rotation steps, each row followed by its count of steps
The counts run from 0 to 489.
[-25   4 -18  -2  16  -1 -13   8  -1 -15   2  13 -15  11 -19 -20   6  -6
   6  -7 -11  -9  -4   8   0   3 -10   2   0 -12  21 -25   7 -22  -6  -6
  22 -18 -13 -20  18 -20 -19   3  -8 -20  11   5  17 -18  21   4  10  -2
   8   2 -23  -9   0   7  12 -14  19  31 -26   1  -8  -5 -16 -11]  218
[-19 -17 -27 -21  -6   5 -17   6  18   8  -6  13  -7  -5  -7 -21   1  12
  -5  -2 -18  12   9  -6   2  -2 -32  -5 -12   2  11   1 -18  -4  -3  -6
   5 -14   6  16  14 -40  -9  11   4  -6  -8   6   8  21  -2  15  25   1
  19   2 -10  16 -17   6 -11   0   6  24   3  13  -4  11   5   7]  24
[-18   5 -13  -8  12 -11 -28   3  -4  -2  -6   9 -23  15   1 -11   3   2
  13 -13  -3   6  17   6  -7   2 -12  -1 -16  -5  10  -8  -6 -22   5 -24
  16 -30   4  -4   0 -22 -20   8  14 -22  -8   1   5   3   1   7  14  -2
  11  -8 -11  -1   0   7 -19 -10  30  39  11  11   3  21   7   6]  251
[ -6 -14 -15 -23  -9   7  -9  16  22   4  -3  26 -13   5  10 -12  -7   7
   5   0  -7   1  16   0   0 -13 -23  -2  -7   8  28  -5 -14  -1   4 -17
   8 -16  20   9  17 -23 -10   3   6   4  -4 -10   6  11  -3  18  20   7
  27  -2  -3  20 -13  -1 -18   0  13  38   5  14  -1   6   8   0]  287
[ -7 -10 -23  -7   7   8  -3  20   7  -1 -13  -3 -15  12  -8 -20  22   6
  37  -3   6   9   9  10  -9  -2 -20  -5   0  -4  17   1   1   3   8   1
 -11 -15 -14  15  17 -15 -34   7   6   2   2 -21 -25  -2   8  -4   1 -11
  36  -5 -24   8 -27   4   5   6  -1   9  11   7   2  10  -3   7]  141
[ -8 -12  -6 -20  -4   2 -21  19  -2 -13 -15   5 -17  13  -5 -16   7   0
  10 -14 -29   6  -1   1 -10 -20 -24 -11   0   5  23 -15  -3 -12  12 -11
   6 -33   7   7  12 -23 -19  15  -3  -2  15 -10  -1   7   2  12  15  -2
  22  -4 -30  -1  -7  11  -7  -3  21  25   3   7  -7  11  13  11]  269
[  7  -4  -9 -14  20   4  -1   5   1   5  -8  15 -21  13  -4 -25  11   7
  -3   5  -8   1  12 -18   9  -5   6  -1   1 -16  21   7  14 -13   0  10
  -1 -42 -12  -6  12  -3   4   0 -20 -32 -11   7  -6 -17   9   7  -2  -7
   4  -1 -12  -8 -19  -8   5  -9  22  26 -16  21  -1  11 -10 -14]  484
[  0  -4  -9 -27  -1  11 -17   2   6 -10  -2  12  -9  13 -10   0   6   6
   9   8 -23  -1  28   3  -3  -2 -21  -5  -5  -6   6   9  -4 -11  19 -14
 -19  -8  -1  13  11 -18 -34   6 -15  -4  -2   1 -11   8  -3  22   9   5
  23  13 -21  14 -13  -7 -11  -8  30  32  -4   9   5  11  -5   4]  14
[  2  -5  -7 -19  14  14 -11   5  24  -4  -7   0   2   4   1 -18  14  16
  19   2  13  -3  16  -6   5   8  -3   3   5  -1   4   1 -10  -7  -5  16
   6 -15 -10  13  38 -20 -23  -2   7 -21 -29  -2  -5   2  -5  -6  18 -20
  16 -21 -13  11  -6  -6   0   0  -3  23  -4   9 -10  36  12   9]  369
[  1  -7 -14 -20  25  -2 -10  -9   1   3  -2   5 -14  17  -6 -23   5   6
   8  -3 -21 -10  -2  15  11  -7 -16   3 -10 -17  22  -1  10  -6   9  -6
  11 -38 -17  14  18 -24 -20  14  -9 -21  10  -5 -21  -3  17   4  10   0
  14 -11 -17  -3  -2  -7  12   2   4  33 -11  18  -4  -3 -15 -13]  487
[ -2 -12  -5  -6   5   1  -7  27  -3  -1 -18  24 -10  16 -24  -8  27  16
  16   5  18   3  11  -4   3  11   6   3  12  -3  13   6   9  -3   5  16
 -17  -8  -1   2  16  -1 -32  -4 -15 -17  -9 -27  -3 -10  18   4  -7  -4
  21  15 -25  -5 -24   2  10 -13  11  16   1   6  13  25   3   5]  137
[-12 -16   7 -35  12  14 -10  15   5   7 -23   8  -6  -1   2 -27  14   8
   4   1 -16   5   9   1   5 -15 -12  -1  11  -3  18   5   3  -2   6   3
 -12 -35   0   0  22 -31   8  11  -5 -20  -3  -9   2   0  -1  12  13  -7
  27   3 -15  15 -16   9  -1  -1  12  32  -2  14  -3  19   5   9]  4
[  0 -18 -13  -5 -10  12  -2  23  13  -2   0   9  -9  20  -7 -11  14   5
  13  10  17   0  28 -23 -15   4  -4 -11  -2  -6  10   7 -10   2   2  -5
 -16 -13  -3  14  22 -10 -24  -8 -19  -1 -12  -5 -13  -7  10   1  22  -8
  26   0 -19   0 -26  -5 -17  11  28  14   2  16  -1  10   2   4]  150
[  6  11 -20 -14   5 -15 -21   9  12 -19  -4  18  -3  17   0  -7  12 -13
   0   9  -5   0   3  -6  -9   6 -14   6 -29  -4  12  -8 -21 -18 -16  -5
  23 -28  -1   7  11  -7 -19 -18   2 -20  -2  12 -15  -6   5   0  12 -16
   4 -16 -17   1 -12   3  -5  -9   4  42 -10  -3   1   5   1 -10]  78
[ -4   3 -21  -7  17  14 -10   0  17  -7   0   5  -9  11  -5 -21  -1  -1
  17  -7  -1   3   0  13  16  -3  -4   8  18   0  21  -5 -10 -10  -2  21
   4 -13  -8  14  32  13 -40   7  -1 -18 -10  -5  -6 -11  -6   9  -3 -20
  20  -3 -15   1 -26 -11  24 -14  -2  14  -5  -4  -1  22   0 -14]  365
[ -1 -13  -7 -22   3 -20 -15  16  15  15 -10  31  -9  11 -17  -7  19  25
  -2  13 -13  -1  12 -24   3   5 -23   5 -14   5   3   7 -14  -8  -8   7
  -4 -11   2   0   2 -35  -5   6  -5 -17 -10 -11  12  14   7  18   2   7
  17   0 -14   8  -7   4  -6 -11  -8  33   8  21  14  18   0  16]  298
[ -9 -29 -12 -13  -4  11   1  29  18   8  -7  11  -1   5 -10 -23  20   8
  28   2  13   2   8 -20   7   2  -4 -11  20   1  24 -15  -3   0  -8   9
   0   1  -5   4  29 -25 -15   5  -8   2 -13 -14  14   6  16  -9   7  -6
  32   5 -22   6 -14   0   1  -4   7  13  -2  22  -3  18   9   7]  145
[-18  -4 -28 -11   9   6 -23  11  15   4   1  15  -4  10 -17  -4   3  -3
  18   1 -30  21  30  -2  -7 -12 -25  -8   6  -8   1  11  -9 -18   2   1
 -14   0  -4   5   9  -8 -21  21  -6  -7  -6  12  14   4  -1  18   0  -1
  25  14 -16  19 -17   9  -4 -20  19  22   6   5   7  14  -5   0]  20
[ -6  -1 -26   2  -6  -3 -34  16   9   1  -2   7 -19  17  -5 -16   3   4
  15 -11  19   6  -3   0  11   2 -13   7 -11   4  25  -9 -23  -3  -3 -10
  23 -16   0  22  12  -5 -32  -5   3  -9 -15  -9 -10   8  -1   1  17 -16
  20 -12 -19 -10 -26  -5 -10   2   5  25  11   5  -7  15  11  -4]  115
[ -3   3 -24  -7   3  -9 -20   4  14   2   7  26 -19   6 -12 -30   7   9
  -3  -4  -8  -4 -12  -9  24  16 -12   4  -4   2  25 -12 -17  -4 -22  25
  22  -7  -7  -4  17  -5 -20   0  -3 -19 -11   4   0  -4  -2  10  -3  -8
  15  -1 -15 -12 -26  -7  24  -3 -18  21 -13   1  -4  13 -14 -10]  345
[-23   5 -22  -6   6   9 -16  23  16 -14   1   9   3  13 -16   0  11 -10
  29  -4  14   9  20   6   5   9   0   1  13  -7  11 -18 -14 -21  -7   2
  16   0  -8   9  30   2 -34   4  10 -22 -21   3  11  -8   7 -10   7 -25
  13  -2 -10   8  -9  -6   0 -21  17  27 -10  -7  -2  18   0  -4]  373
[-11 -11 -26 -20   5   1  -2   9  20 -14   8  21 -12  15   1 -22   5 -14
   8  10  -8  12  15  -2  -3 -16 -20   3   4   7  12  -4 -11 -16  -9   3
   0 -26  10   8  11 -11 -20  -3   7 -12   3   7 -14 -15  -7  17  -7 -25
  33  -9 -17  22 -26   5   4 -16   2  16  -2 -11  15  -8  -4 -17]  321
[-12 -13 -18 -17   4   4   9   1  16  -9   9  11  -1  17 -21 -22  24   9
   3  23   3  -6  20 -10 -10   8   0  -1  -7   1  -7   0   7  -5   2  -8
  -3 -20 -16  12  11 -31 -37  -6 -26 -15   3  10 -11  -9  22   2  12  -3
  21  -4 -18  -5  -9 -10   8   9  14  12 -17  18   5   4 -10  -2]  188
[ -8 -19  -9 -14   3  -1  -2  27   5  -1  -7  10   8  13 -18  -8  33   6
  32  12  13   4  13  -6  -9  11  -7  -6   2  -4   0  -2  -1  -3  11  -2
 -11  -8 -11  23  18 -25 -37   3  -7  -6  -9 -16  -5   5  22  -6   6 -16
  31  -3 -23   7  -5   4  -5  -3   7  15   3  11   9  12   4  12]  143
[  3   0 -11  -2   0   0 -14  27  10  13 -14  16  -4  16 -19 -11  13  12
   6   2  17   4   1 -13  19   2  10  14  -1  -4  26   5 -16   0 -11  12
  11  -8  -9   3  15   3 -12   0  -4 -15 -23 -16   9  -1   8   3   7  -6
  14   7 -10 -15 -29 -15   0  -3   5  27  -3  21  -5  32  -2  -3]  119
[ -5   0 -21 -28   4 -11  -8  36   5  -7 -10  26  -7  16 -10  -5  25  -1
   5  16 -22  10  15 -21 -15  -2 -26  -6 -13  -2  10   6 -11 -11 -13   0
  -8 -21   4  -7   1 -18   3   2  -1 -18   3   1  -4  -7  -3   5   0 -10
  16   1 -17  14 -22  10  -9 -14   5  31  -4   0   2  -1  -7   7]  303
[  4  -6   7 -11  12  17   0  16  16   7 -18   7   5  21  -8 -15  20   6
  16   5  11  -2   2  -1  -3  -5  10   2  13  -4  16  -6  -1  -3   1  20
 -11  -5  -2  -8  25   3 -13  -3 -11   2  -5 -19   2 -11  22   9  17   0
  15  12 -18  -4 -30  -2  16  -7  13  25  -3  11   5  38   8   7]  401
[ -9   8 -16   5  11  -4 -27  13   4  -2 -16   0  -8  23 -17  -9  14   1
  20  -3  11  10   9   4 -18  13 -13  -1 -12 -17   4   3 -14 -13  -3   3
   1 -15 -12  -2  14  -5 -31  -1  10  -7  -8  -3 -15  -8   6  -3  23 -16
  10 -13 -13  -2 -36  13   1  -5   6  24  10   0   1  33   3  15]  386
[-10   8  -6  -3  27  -6 -26  -9  10  11   0   3  -6  23 -21  -7  -4   3
  26  -3 -11  -2  19  -4   2  -6   2   9   7  -5   6  -8  -7 -26   4  -7
   9 -11 -10  -4   5  -5 -29  15   1 -22 -10   3  20   3   7  19   5  -4
  20   2 -17  -8   4  -5  -4 -18  30  37   5  17  11  26   3  -6]  245
[-14  -4 -20   0  11  17   9  20  28  16 -16   7  -3   8 -10 -15   7  11
  27   8  11   6  19   3 -10  -1 -13  -3 -10  -4  23   8  -7   4 -12   1
  -3  -3 -17   1  23 -14   0  -6  -8  15  -8  -3   7   1  15   4  24  14
  23   1  -7  13 -32   4  -2   6  12  24   1  24   7  30   2   5]  421
[ -8  -9 -16 -21  11 -11 -13  -4  21  17  -5  23  -1  10  -5 -26   3   0
   1   3 -31   5  -6  -6   8  -8 -21   0   4 -11  21 -15 -12 -12 -19  18
   4 -11   4  -9  15 -13   8   7   3  -2   7   7   9   7  19  20  10   5
  14  11 -12  10 -24   9  14 -17  -5  37   4  11   4  14  -5  -3]  37
[-26 -16 -25 -13  -3  24  17  21  20  -8   2  14 -12  10 -10 -32   9  11
   0   3   3   6   4 -16  -1  -6 -11  -5   6   3  20  -4  10  -5  -5   3
  -6 -24  -9  -2  24 -25  -5   1 -19  -8   4   5   4 -19  15   3  11  -1
  14   4 -16   3 -28  -1  22   3  12   2 -22  12  -8   1  -5  -9]  184
[-26  -4 -21   1   7   5  -7  18  16   0  -1  10  -3  11 -21  -7  12   4
  29   6  10  -1   8  17   4   7 -14  13 -11  10  16  -5  -7  -9   1 -11
   4   7 -18  18   7  -9 -39   4  -4   1   1 -11   4   9  26   2   5  12
  27  20 -18   0 -18  -9   5  -3  10  21  -3  12  16  21  -6  -1]  417
[ -8 -19  -7 -24   3   4  -8  -9  18  13  -9  19  -9   2 -13 -17  -3  20
   6   0 -20  -1  12   1  11  -3 -15  -9   7  -2  12  -2   1  -2  11   7
  -3   3   4  12  21 -29 -20   7 -10   3  -7   0  17  24   5  30  11  15
  28   4 -16  12 -10  -4   0  -3   4  26   0  20   9  23   4   7]  17
[ 15  -2  -9 -16   0   1  -8  20  13 -25  -9  19  -5   6 -13  -3  23  10
  12   3  11  -6   5 -16  11   9  12  -1   1  11  15  -7  -6 -10 -13  13
  12 -11  -2  16  28  -6 -36  -8 -17 -26 -19  -9   7   5   0   1  -3  -8
  16  -7 -27  -8   2 -11   6 -14   6  18 -25  10   2  23   8  -5]  99
[ -9  -4   1  -7  25   0  -5  -9   4   3 -17  11  -4  13 -29 -24  18   6
   6   3  -8  -2   6  -2  -5   1  11   3   6  -2  -2  -2  11 -16   6   7
   6 -24 -11 -11  16 -21 -25   5 -15 -23   0  11  22  -5  15  16  11  -7
  14  -6 -24 -15   3   4  24 -15  15  15 -17  10   6  31   3   2]  227
[-15   5 -16  -8   5  -4 -14  18   0   9  -6  19 -30  -1  -6 -21   0  11
   2 -15  -7   7   1   1  15   0  -6  -4   5   0  33 -18   0 -10  -4   0
  16 -21   2 -12   6  -6   0   9   2 -18  -4  -5  23   8   2   8   3  12
  13  14 -14 -11 -15  -5   0 -13  21  32  -4  21  -6  24  -7  -2]  255
[ -6  -4   0 -14  12  24   1  22  17   3 -24   6   5  15  -4 -22  10   5
  19   3   5   3  -6   6  -1 -11  -3   7  11  -9  23  -3  -2   2   3  14
 -10 -14 -10  -4  34  -1 -13  -3 -11  10   3 -22  -3  -8  21   6  19   2
  19   8 -13   2 -34  -1  17   1   8  26  -5   9   1  37   6   6]  402
[  4   5 -19 -16   0  -2 -13  18   8 -31 -11  17 -17  14  -3  -9  16   0
  19   0  12  -5   4   6  -1   8  -7  -5 -12   6  17 -14   0 -13  -2  -3
  18 -24  -1  19  16 -12 -47  -9  -2 -21  -4  -5 -15   0   0  -3   1 -16
  16 -15 -25   0  -1   0   3  -8   8  21 -14  -9   7  12   4  -5]  97
[-14 -21 -24  -6  11  13   9   4  24   3  -6   8  -6   1  -1 -23   9  11
  12   5  10   3  20 -18   1  -2 -16  -4 -12   3  16  12   5  -6  -5  -6
   1 -26 -19  14  18 -37  -1  -3 -17 -16 -13  17   7  -8   8   0   8   1
  21 -17 -19   9  -5   7  -9   6  18  10 -12  27   4   9   8  -7]  459
